In the rows, 128 means zero.
Rotation paths and how fast each direction turns (degrees each step)
Each turn is a multiple of 5 degrees from 10 to 175, or 0.
Each row of a path follows its step; steps can be skipped.
Path 1:
step 0: [127 127 126 126 129 127 129 124 123 114 130 128 130 116 126 144 134 135
 131 120 127 132 136 132 118 124 135 120 132 123 126 122 128 131 134 132
 122 129 138 135 131 131 131 129 122 134 125 129 129 123 131 123 133 124
 126 129 131 131 127 129 126 132 123 125 129 116 127 125 128]
step 2: [129 123 133 127 128 135 123 128 129 131 124 132 125 129 128 140 129 125
 130 136 128 137 130 129 126 125 131 122 126 121 130 119 134 123 131 124
 120 129 133 132 123 125 135 129 129 124 131 128 116 125 126 125 125 118
 125 119 125 122 126 113 131 129 122 126 122 128 118 124 128]
step 3: [139 131 130 131 135 133 124 126 126 119 126 127 123 131 129 136 134 125
 133 128 117 125 121 125 121 121 131 122 120 121 125 132 123 130 130 125
 130 129 131 134 131 120 122 128 123 124 131 129 133 126 122 126 127 137
 135 136 129 129 135 132 134 130 122 131 128 127 127 123 115]
step 4: [127 130 123 130 122 128 138 135 128 134 119 126 129 126 122 139 125 131
 128 138 120 129 127 122 134 128 127 134 129 119 126 125 130 132 122 129
 123 121 132 129 122 134 121 124 125 121 136 125 126 116 131 126 133 127
 122 132 135 130 138 124 135 126 127 128 126 121 124 129 132]
step 6: [128 129 131 134 131 130 129 130 127 116 124 122 135 124 128 136 122 128
 116 133 127 124 132 125 121 120 126 128 127 125 127 127 120 131 128 123
 134 132 131 136 135 129 140 124 125 127 136 132 127 122 133 121 131 127
 126 134 127 125 127 127 136 130 130 130 137 113 128 126 132]
step 9: [140 126 127 121 123 131 129 124 133 121 129 124 130 130 126 139 132 141
 126 125 119 125 133 118 129 126 130 121 126 118 128 129 129 122 132 128
 125 130 137 137 132 133 125 135 125 123 131 134 129 130 126 128 130 131
 132 135 128 117 126 121 125 130 124 126 129 130 125 118 124]
step 10: [137 131 129 130 127 134 122 128 125 129 125 133 122 132 126 129 126 127
 126 132 128 115 127 131 134 127 118 133 125 115 129 120 123 120 125 125
 128 126 126 125 115 131 120 122 128 126 131 131 127 111 127 129 128 124
 128 129 135 131 132 128 132 131 123 133 128 121 129 130 123]
step 11: [135 133 128 136 125 135 131 127 125 124 122 132 130 129 128 130 119 128
 132 139 124 131 129 126 125 131 135 122 124 128 130 129 128 129 139 130
 120 129 129 132 126 138 133 132 126 131 118 130 126 120 127 130 124 132
 122 129 129 125 134 122 132 117 119 124 130 129 113 120 132]
step 15: [128 126 128 119 131 135 125 118 130 117 125 120 127 124 129 138 135 125
 120 140 122 125 133 125 130 124 131 124 120 121 131 119 124 133 130 127
 127 124 129 124 130 124 130 135 130 125 139 133 132 125 132 125 129 130
 134 130 125 128 137 124 133 133 129 126 133 129 121 125 129]
step 16: [131 127 123 126 125 132 135 131 124 135 130 135 122 124 131 128 131 133
 126 129 123 121 127 122 120 131 125 129 116 115 130 132 136 123 129 130
 121 129 130 129 125 123 120 122 126 131 130 127 132 122 128 126 133 130
 122 128 140 128 140 126 119 126 122 137 127 125 130 121 125]
Directions:
[129 129 128 130 128 130 127 127 125 127 131 127 128 128 128 129 128 127
 128 126 129 129 127 129 125 129 129 128 125 128 128 128 129 128 129 129
 129 128 128 124 128 128 127 130 129 129 126 126 129 125 127 127 128 127
 130 127 128 129 128 129 129 129 130 130 127 127 127 129 128]  140
[130 130 128 130 129 125 128 126 129 125 128 127 130 128 128 128 128 130
 129 127 129 128 128 132 128 128 129 126 127 128 130 128 127 130 129 127
 128 127 131 129 131 128 129 128 128 127 130 125 128 129 127 130 127 129
 127 130 129 129 128 128 128 129 129 128 130 128 128 126 127]  125
Path 2:
step 0: [122 137 119 119 131 125 123 137 120 122 129 124 138 131 121 129 127 130
 123 137 124 134 126 131 135 110 120 140 130 126 121 131 135 133 123 124
 127 128 132 127 134 127 130 135 131 127 127 127 127 135 129 128 127 135
 134 129 125 125 130 138 125 132 132 122 126 120 121 128 132]
step 2: [119 126 122 135 129 129 129 138 117 123 124 139 120 118 132 124 131 126
 124 124 127 121 131 140 132 125 123 118 132 130 131 125 126 129 134 123
 124 135 124 127 122 125 123 129 117 122 127 137 119 129 128 124 134 127
 131 127 130 127 130 127 142 130 133 134 128 135 138 132 128]
step 4: [134 130 136 123 130 127 125 130 137 135 122 133 127 134 132 126 133 134
 126 141 138 115 131 128 127 133 129 124 124 129 127 130 118 133 126 134
 125 124 131 137 131 134 129 118 131 129 132 119 122 127 117 133 131 124
 127 130 126 129 124 132 127 138 132 115 128 137 134 121 129]
step 6: [124 123 124 130 135 132 136 122 129 124 123 120 128 131 130 133 123 124
 131 128 128 130 126 113 122 126 133 128 134 129 136 131 121 124 125 132
 119 129 137 129 133 132 139 137 123 123 122 123 122 143 141 130 129 131
 132 134 125 128 132 125 122 126 129 134 129 122 131 118 134]
step 7: [124 131 129 120 129 127 121 134 131 128 126 134 122 125 120 129 136 131
 121 123 126 126 132 128 122 127 112 118 126 141 131 119 131 130 127 127
 123 118 130 122 122 121 128 131 131 127 131 130 122 133 122 131 117 119
 118 124 120 129 127 122 125 129 123 131 130 119 137 124 126]
step 8: [124 122 123 123 130 128 124 124 130 116 141 128 114 126 126 131 117 131
 130 131 120 130 128 132 126 132 131 129 127 124 127 124 129 131 137 124
 141 123 137 129 127 130 129 130 125 124 132 121 131 125 120 128 133 138
 122 123 124 118 138 134 137 126 129 129 130 128 128 140 128]
step 9: [131 127 138 130 124 124 126 131 120 137 128 117 133 126 134 131 128 135
 125 133 132 121 133 126 136 134 127 129 127 134 126 139 124 134 124 135
 126 119 129 120 129 126 135 135 118 136 126 125 132 120 138 127 132 130
 137 121 118 122 125 135 138 125 134 124 126 130 131 125 127]
step 10: [120 128 127 131 125 135 128 132 128 134 125 120 128 115 130 129 138 129
 129 126 132 123 132 129 129 139 132 135 120 126 132 123 138 131 126 115
 131 129 127 130 135 127 125 128 134 132 128 125 126 119 123 125 128 123
 131 126 142 126 132 115 121 131 120 129 138 135 136 121 129]
step 12: [129 130 133 123 128 130 129 138 138 133 134 117 134 134 127 123 134 137
 128 119 130 127 117 124 123 121 121 125 140 125 127 130 121 136 129 132
 126 128 130 124 134 126 126 120 142 131 121 124 123 134 133 122 115 123
 127 121 124 122 129 128 128 128 135 130 129 123 123 134 132]
step 13: [131 133 124 120 119 117 135 134 132 123 125 131 121 126 129 116 132 124
 118 125 134 136 125 123 141 123 121 130 126 124 134 125 133 131 130 124
 133 129 136 130 131 131 127 127 124 127 129 128 122 126 127 130 147 131
 117 128 121 132 138 126 124 130 126 127 131 130 130 129 134]
Directions:
[130 127 128 128 128 128 130 127 131 128 126 131 129 126 127 130 129 129
 125 127 129 128 127 127 131 131 128 128 126 128 128 127 127 129 127 127
 126 127 128 127 127 127 127 128 130 125 128 127 127 126 127 128 128 126
 129 128 127 128 129 129 127 129 128 129 129 127 128 129 129]  125
